128 stands for zero in the data rows.
Some points, one per row:
[154 173 181 150 111 103 106  83  83 107 128 128]
[119 150 186 173 125 104 106  83 106 112 106  83]
[188 150 137 150 143 126 128  83  83 107 128 128]
[176 173 157 128 123 116 128 128  83  98 128 150]
[135 150 127 106 115 136 173 173 150 115  83 128]
[118 106  89  83  97 101 128 173 173 205 150 150]
[113 128  94 106  94  94  83 128 173 233 173 150]
[110 106  95  83  94  97 128 150 173 175 173 173]
[ 93  83  99  83  98 113 150 150  83 118 173 173]
[155 173 180 150 108 103 106 106  83  92 128 128]
[111 150 183 173 130 107 128 106  83 100 106  83]
[221 173 153 128 117 108 106  83  83 102 106  83]
[192 173 154 128 119 108  83  83 150 149  83  83]
[140 150 127 128 113 142 173 173 128 108 128 128]
[100  83  98 106  99 111 173 173 173 161 150 150]
[107 106  97  83  97 107 128 150 173 199 173 150]
[108  83  94  83  98 108  83 128 173 176 173 173]
[106 106  95  83  98 103  83 128 150 157 173 173]
[154 173 183 128 103  97  83  83 128 112  83 128]
12 more points follow, each with its number after it:
[112 128 157 173 158 117 128 150  83  77 106 128] 0
[188 173 160 128 114 104 106 106 106 107 106  83] 1
[175 173 162 128 124 113  83  83 128 123  83 106] 2
[137 150 129 128 113 140 173 173 128 105 150 106] 3
[109  83  95  83  96 104 150 173 173 189 150 150] 4
[114  83  97  83  96 103 128 150 173 199 173 150] 5
[107 128  96 106  92 102 128 128 173 165 173 173] 6
[113 106  98  83  92 105  83 106 150 155 150 173] 7
[152 173 182 150 105 100  83  83  83 103 128 106] 8
[115 150 166 173 163 120  83  83  83 105 150 106] 9
[106 106 113 173 201 187 173 106  83 101 106  83] 10
[101 106 103 106 157 202 173 173 173 122  83 128] 11
Which three of these numbered points are nearest to each point below, looking only along the 3 directions in which the first points spread most? Their numbers follow each, nearest first.
[148 173 175 150 103  93  83 106 106 112 128  83] > 8 1 2
[106 128 117 173 197 179 173 128 106 102  83 106] > 10 3 0
[116 128 129 173 183 156 150 150 106 107  83 106] > 10 3 0
[104  83  93 106 160 211 173 173 150 112  83  83] > 11 3 10
[102 128 109 128 171 162 150 150 128 116 128 128] > 3 10 11
[110  83  94 106  94  99  83 128 150 157 173 173] > 7 6 5
[189 150 153 150 153 135 128 106 106 110  83 150] > 1 2 0
[114 150 161 173 164 121 106 106 106 102  83 106] > 1 8 9
